In the rows, 128 means zero.
Each path below is one point turned by a fixed rotation once a step. After each direction that follows a path, write how fast that rotation turns it, in degrees each step (0 if it stays still).
Each turn is a multiple of 5 degrees from 10 to 175, or 0.
Each row of a path follows its step; steps can be skipped.

step 0: [120 132 122 119 121 128 118 126 132 119 114 122 125 125 125 121 126 125
 118 134 117 133 122 142 126 119 133 140 129]
step 1: [138 139 122 135 123 135 123 120 125 132 127 122 128 134 132 129 141 126
 121 129 119 120 126 121 122 110 120 117 124]
step 2: [135 127 133 127 118 134 117 129 122 117 124 121 119 130 127 119 123 129
 128 134 113 124 128 128 131 136 135 127 147]
step 3: [125 134 118 119 117 124 122 137 129 129 131 112 122 131 138 122 142 141
 127 129 130 131 129 133 120 122 126 121 122]
step 4: [132 133 139 134 122 132 122 121 107 127 132 115 121 123 132 142 128 129
 130 115 124 121 128 127 125 132 134 124 131]
step 5: [107 129 125 128 127 129 124 137 131 121 121 116 120 132 130 136 127 137
 122 135 118 137 120 135 125 133 137 134 129]
step 6: [120 135 117 132 123 139 123 115 122 131 131 116 127 131 133 136 134 125
 119 115 128 128 126 119 133 122 115 127 122]
step 7: [130 131 138 137 124 139 124 128 135 110 131 121 130 129 126 135 131 125
 123 131 121 128 117 128 137 139 133 131 144]
step 8: [120 130 106 123 125 134 128 138 128 122 138 115 126 119 131 119 141 130
 129 133 126 126 123 122 132 128 121 130 123]
step 9: [136 135 134 123 122 133 126 114 120 117 142 121 129 117 131 135 129 121
 128 122 127 118 120 141 133 129 130 121 127]
step 10: [117 119 123 129 135 127 129 144 126 115 130 123 125 130 129 134 131 131
 132 139 112 120 113 134 123 122 134 122 127]
Speeds:
[130 124 132 124 130 128 127 130 126 126 130 128 127 131 128 128 128 128
 127 131 127 133 125 129 128 126 127 134 130] -> 145
[129 125 128 126 125 129 127 125 123 129 128 126 132 125 127 128 122 127
 128 125 125 125 131 124 129 129 125 132 128] -> 155
[126 133 123 124 130 124 128 131 128 126 130 127 129 131 129 124 127 125
 125 125 127 130 131 128 128 129 131 130 127] -> 135
[130 129 128 130 129 126 133 124 128 122 125 126 127 129 129 127 123 131
 131 127 128 129 127 129 131 127 131 129 132] -> 145

step 0: [122 130 119 134 142 128 120 124 127 130 132 130 135 122 124 131 130 125
 126 131 137 137 119 118 128 141 131 139 128]
step 1: [127 128 121 136 133 141 133 131 121 139 117 135 125 131 115 125 139 129
 129 134 127 119 123 125 136 127 127 125 134]
step 2: [132 120 125 129 142 128 127 136 127 131 133 132 125 129 129 128 119 124
 125 123 132 119 126 134 117 124 132 123 149]
step 3: [139 119 128 127 127 136 142 124 118 132 127 123 124 130 122 133 123 126
 128 121 135 130 131 141 118 123 125 132 117]
step 4: [137 133 124 132 131 129 125 118 141 129 141 131 123 129 134 131 135 128
 129 131 139 136 125 130 116 134 138 133 123]
step 5: [142 126 132 132 122 133 131 122 133 138 119 130 123 134 125 133 132 141
 125 136 128 127 128 119 136 135 133 119 123]
step 6: [132 118 128 134 127 119 121 123 134 128 134 139 131 118 130 123 114 129
 123 129 130 117 128 125 135 126 139 121 134]
step 7: [128 113 126 125 123 130 134 132 116 131 124 133 129 118 128 133 121 124
 118 136 124 127 138 132 130 132 128 140 119]
step 8: [124 127 127 132 126 133 126 125 132 123 144 129 123 129 133 121 142 119
 124 138 121 126 133 139 127 128 137 138 131]
step 9: [135 131 137 123 130 132 129 130 130 127 121 124 116 144 137 132 127 135
 122 139 118 132 138 132 131 128 124 123 132]
step 10: [130 128 135 129 134 119 127 114 136 120 134 121 128 130 133 118 117 124
 127 118 128 127 135 133 138 126 130 117 124]
Speeds:
[126 125 132 132 127 128 127 129 127 128 127 129 133 124 126 127 129 127
 126 133 131 127 128 121 130 126 127 129 129] -> 60
[125 125 131 125 125 127 128 127 131 126 130 129 128 126 132 128 128 129
 127 132 122 130 132 130 133 128 128 127 126] -> 25
